One turn moves each row of this set onto another row. After a few examples, where does it send each row asked below?
banen: [ 2.01  0.89  1.98 -2.61  0.27 -2.46 -2.79 -0.25 -0.38 -4.28  0.04  0.81
 -0.35  3.63 -3.94 -1.55]
doku: [-0.55 -3.10  3.01 -0.85 -2.37 -2.65 -2.52  1.45  1.46  0.37  0.45  0.85
  0.14 -2.02 -1.80 -1.63]
kis: [ 0.56  1.25  2.68 -1.01  3.48 -3.04 -2.27  0.85 -0.25  3.21  1.26  2.10
 -1.20 -1.43 -2.39  1.91]
dagi: [ 0.58  1.13  2.19 -2.01  0.30 -1.08 -2.63 -0.50  0.60 -4.05 -0.07  1.47
  0.08  3.52 -3.53 -1.29]
Bopu: [ 3.43  1.53  1.83 -1.64  1.67 -1.73 -1.47 -0.62  1.12 -4.37  1.91  0.14
 -1.18  3.17 -1.24  0.13]
Dodut: [ 2.77 -1.96  2.70  2.64 -0.26 -2.39 -3.72 -1.79 -0.42 -1.37 -2.40 -0.52
 -0.50 -1.05 -1.94 -0.28]
topap: [ 1.16 -3.60  2.90 -1.58 -2.39 -3.46 -2.18  1.33  1.07  0.33  1.05 -0.12
 -0.29 -2.14 -1.93 -1.90]
pozi: [-0.05  0.02  0.35 -2.17  4.89 -3.97 -2.56  1.17  0.60 -0.31  1.09  1.32
 -1.78 -0.89 -1.43  2.58]
tivab: [ 0.50  0.71  3.90 -1.81 -0.03 -0.83 -2.04 -1.37 -0.60 -1.98 -0.68  0.24
  0.65  2.53 -4.16 -3.28]
Tus: [ 2.28 -3.35  2.08 -2.31 -1.99 -3.84 -2.27  2.34  0.71 -0.68  0.51  0.21
 -0.80 -1.87 -2.04 -1.07]
tuti: [ 2.11 -0.60  1.31 -2.42  3.80 -2.80 -1.62  0.20 -0.34  3.01  2.59  1.67
 -2.41 -0.69 -1.76  1.41]
mas: [ 3.44  1.91  4.16  0.13  0.67 -2.37 -1.00 -2.21 -0.61 -1.74  1.21 -2.25
 -0.03  1.19 -3.35 -1.65]
diti: [ 2.79  0.72  2.63 -2.65 -0.11 -2.84 -2.58 -0.73 -0.99 -3.52  0.32 -0.28
 -0.12  2.80 -4.38 -2.24]
dizad: [-0.28  0.97  3.32 -2.03  0.13 -0.65 -2.32 -1.28  0.25 -2.89 -0.87  1.43
  0.48  3.23 -3.59 -2.31]
gena: [ 4.38  1.29  2.58 -0.67  0.66 -2.84 -1.60 -1.47 -0.12 -3.25  2.32 -1.53
 -0.87  2.10 -2.69 -0.68]
Tisu: [ 1.41 -0.62  0.65 -2.81  4.83 -4.62 -2.31  0.62 -0.73  0.36  1.62  0.00
 -2.20 -0.96 -2.04  1.63]
lebo: [ 1.23  2.22  5.37 -0.34  0.99 -1.03 -0.95 -1.98  0.19 -1.23 -0.21 -1.14
  0.50  0.86 -2.53 -1.89]
vasez: [ 2.04  0.30  1.85 -2.75  3.90 -2.74 -1.71  1.32 -0.26  2.60  0.96  2.03
 -2.12 -0.56 -1.59  1.97]
rolel: [-1.72  0.05  2.29 -0.64  4.12 -2.91 -2.25 -0.94 -0.44  2.41  0.84  0.68
 -0.85 -2.38 -2.01  0.59]
gek: [ 1.36  0.99  2.55 -1.80  4.04 -2.78 -1.88  1.61 -0.11  2.86  0.61  2.02
 -1.46 -0.91 -2.06  2.27]
podi: [ 4.08 -2.47  1.15  2.07 -0.37 -3.10 -3.84 -2.11 -0.21 -1.54 -1.20 -0.68
 -1.65 -0.35 -1.47 -0.13]
mutu: [ 2.30  0.45  3.51 -2.46 -0.20 -2.00 -2.34 -1.20 -1.49 -2.30 -0.34 -0.34
  0.00  2.21 -4.47 -2.99]
kanor: [ 1.61 -1.70  3.40  2.15  0.44 -1.28 -3.18 -1.11  0.17 -1.09 -4.00 -0.02
 -0.33 -1.27 -0.99  0.14]
Zolur: [ 1.77 -0.25  1.85 -1.28  3.18 -3.09 -1.97 -0.53 -0.42  3.55  3.03  1.28
 -2.55 -0.98 -2.62  1.33]
nomur: [ 0.91  0.50  2.48 -0.68  3.13 -3.02 -2.50 -0.32 -0.25  3.71  2.53  1.78
 -1.68 -1.23 -2.79  1.45]
lik: [ 1.96 -2.23  2.57  0.98  1.08 -0.76 -2.58 -0.55  0.89 -2.01 -4.09  0.94
 -0.38 -0.45 -0.22  0.63]
Vef: [ 1.69 -2.89  1.69 -2.26 -1.67 -3.76 -2.64  3.49  1.44 -1.71  0.55  0.96
 -0.54 -1.48 -1.39 -0.19]
netin: [ 0.21  2.38  4.64 -1.04  2.07  0.07 -0.54 -1.21  1.14 -2.39 -0.79  0.31
  0.48  1.68 -1.39 -0.79]
vitub: [ 1.42  1.90  2.74 -1.61  1.72 -0.29 -1.05 -0.66  1.71 -3.73  0.27  0.76
 -0.39  2.68 -0.71  0.33]
Ziv: [ 1.54 -1.33  1.18 -2.45  4.23 -4.86 -2.22 -0.94 -1.38  1.41  1.86 -0.90
 -2.22 -1.95 -2.32  0.47]
Seza: [-0.77 -2.38  2.47 -0.99 -1.94 -2.48 -2.82  2.17  2.38 -0.78  0.05  1.63
  0.19 -1.51 -1.46 -0.77]
Vur: [ 0.28 -2.47  1.73 -1.45 -1.89 -3.06 -2.30  3.00  2.33 -1.73 -0.07  1.66
  0.18 -1.19 -1.50  0.12]
Tuze: [ 3.79 -3.13  0.94  1.18  0.52 -2.08 -3.26 -1.31  0.54 -2.75 -1.31  0.37
 -1.86  0.48 -0.54  0.44]
fakig: [ 0.26 -1.06  2.33 -1.39  3.86 -3.98 -2.21 -1.47 -0.95  2.51  1.54 -0.78
 -1.71 -2.21 -2.80 -0.04]
fef: [ 2.83 -3.10  1.10  0.36  0.96 -0.85 -3.00 -0.69  1.30 -2.85 -2.64  1.25
 -1.47  0.22  0.21  0.90]
vimi: [-2.04  0.25  1.60 -1.16  4.75 -3.18 -2.35  0.27  0.58  0.85  0.40  1.77
 -0.94 -1.34 -1.66  1.86]

mutu turns into diti
vitub turns into netin
Vef turns into Vur
Now find these:
gek turns into kis
podi turns into Tuze
rolel turns into fakig

One turn moves each row of this set onto another row. After a few examples, where does it send each row asked below?
pumul: [-3.25 -2.25 -1.31 -0.49 -1.52 -0.03 -0.88  0.75  0.84  2.02  3.06 -0.54
  0.19 -0.08]
nozof: [-0.28  1.35 -0.40  1.73 -0.37 -0.33  0.58  0.51 -2.94  3.33 -0.98 -0.82
  2.74  0.93]
sudu: [ 1.70  0.01  2.09  0.50 -0.94  4.37  0.60  2.11  2.91  1.11  0.40 -0.45
 -1.11 -0.51]
ran: [ 0.51 -3.98  0.24  3.01 -0.60  1.29  1.10  2.18  0.75  1.35  3.30 -0.74
  0.61 -0.55]
dozu: [-0.59 -4.69  0.33  3.23 -0.87  1.01 -0.03  0.28 -0.67  1.59  2.39  1.18
  0.36  0.38]
fogo: [-1.22  1.07 -0.69  0.46 -0.43  2.40 -0.70 -0.31 -1.42  3.92 -1.60  0.29
  0.98  3.77]
sur: [ 2.09  1.23  0.55 -1.43 -2.34 -1.11 -0.80  1.88  1.95  2.36  2.63  1.01
  1.86 -0.51]
zib: [-2.76 -2.11  0.69  2.64 -2.83 -0.82  0.89 -0.75 -0.85  1.09  0.25  1.89
 -0.40 -0.41]
lutol: [-1.11 -1.89  2.09  4.27 -0.13  1.04  0.40 -0.38  0.34 -0.21 -0.07  0.13
 -1.99 -0.50]
lis: [ 0.09  0.41 -1.30  0.29 -2.80  0.98 -0.78  3.14  2.75  1.77  1.37 -1.30
  0.89 -2.42]
Bek: [ 0.92  2.44 -1.20  0.60 -2.76  0.43  0.99 -0.65 -0.82  1.75  0.09  1.57
  3.11  1.84]
zivar: [-1.88 -1.45 -0.78 -1.71 -2.04  1.78 -2.36  1.57  2.67  1.96  3.03  0.52
  0.03  0.14]
Zot: [-0.57  1.97 -1.52  0.17 -0.04  0.54 -1.55  0.52  0.21 -0.03 -1.91 -1.10
  1.97  2.96]
foraf: [-0.42  0.26 -1.13  1.52  0.62  1.45 -0.80  0.26  0.89  0.18 -1.27  1.19
 -3.32  3.21]
mones: [-0.91  0.19 -1.52  2.67  0.93  2.45 -1.73  1.09  0.57 -0.82 -1.29 -1.45
  0.88  2.83]
dul: [ 0.90  0.45  0.73  1.26  1.32  3.87 -2.12  1.92  0.61  0.81 -1.53  2.61
 -1.16  1.56]
bog: [ 2.23 -0.57  0.69  1.78  0.19  2.47 -1.75  2.28  1.80 -1.15 -1.35  1.34
 -1.84  1.13]
sepig: [-0.48  0.99  0.01 -1.31 -2.32  4.28  0.18  2.57  1.60  2.34  0.00  2.00
 -0.72 -1.34]
dun: [-0.26  0.06  0.10  1.86 -1.72 -1.53  0.86 -1.80 -2.02  1.09  2.16  1.45
  2.01  0.34]
Puzot: [ 0.50  0.83  0.49  1.57  1.83  2.63 -2.33  0.83 -0.56  0.56 -1.69  3.50
 -0.45  0.61]
Defed: [ 0.89 -1.06  0.15  3.44 -1.02  2.87  2.08  1.17  2.46 -0.64 -1.00 -0.68
 -1.41  1.39]
metog: [ 2.11  0.69  1.42  0.26 -2.67 -1.49 -0.26  1.48  2.00  2.07  3.42  0.26
  0.64 -0.01]
Sefaf: [ 1.26  2.16  0.19 -2.42 -1.68  0.20 -0.34  2.12  2.09  3.31  1.12  0.74
 -0.56 -0.86]
Rin: [-0.04 -3.73 -1.32  0.98 -3.10  0.07 -0.67  1.28  0.03 -0.21  1.68  0.63
  2.37 -0.92]
Rivug: [ 1.60 -2.94  0.52  1.54 -1.02  2.08  1.44  2.35  0.09  1.67  4.00 -0.40
  1.14 -0.09]
gokan: [ 0.96  2.74  0.41 -2.26 -1.28  2.71 -0.07  0.62 -1.17  2.24 -0.03  1.98
  2.06 -0.04]
tes: [-1.62  0.50  0.83  1.50  0.92 -1.13  0.25  0.06 -2.66  2.83 -1.81  0.15
  0.54  1.33]
feb: [-1.18  0.49  1.71  1.27  1.76  0.19  0.15  0.53 -1.77  2.56 -3.20  0.01
  0.05  0.05]

dul turns into ran
bog turns into dozu
metog turns into Puzot
Now find these:
fogo turns into lis
sepig turns into Defed
mones turns into pumul
dun turns into gokan

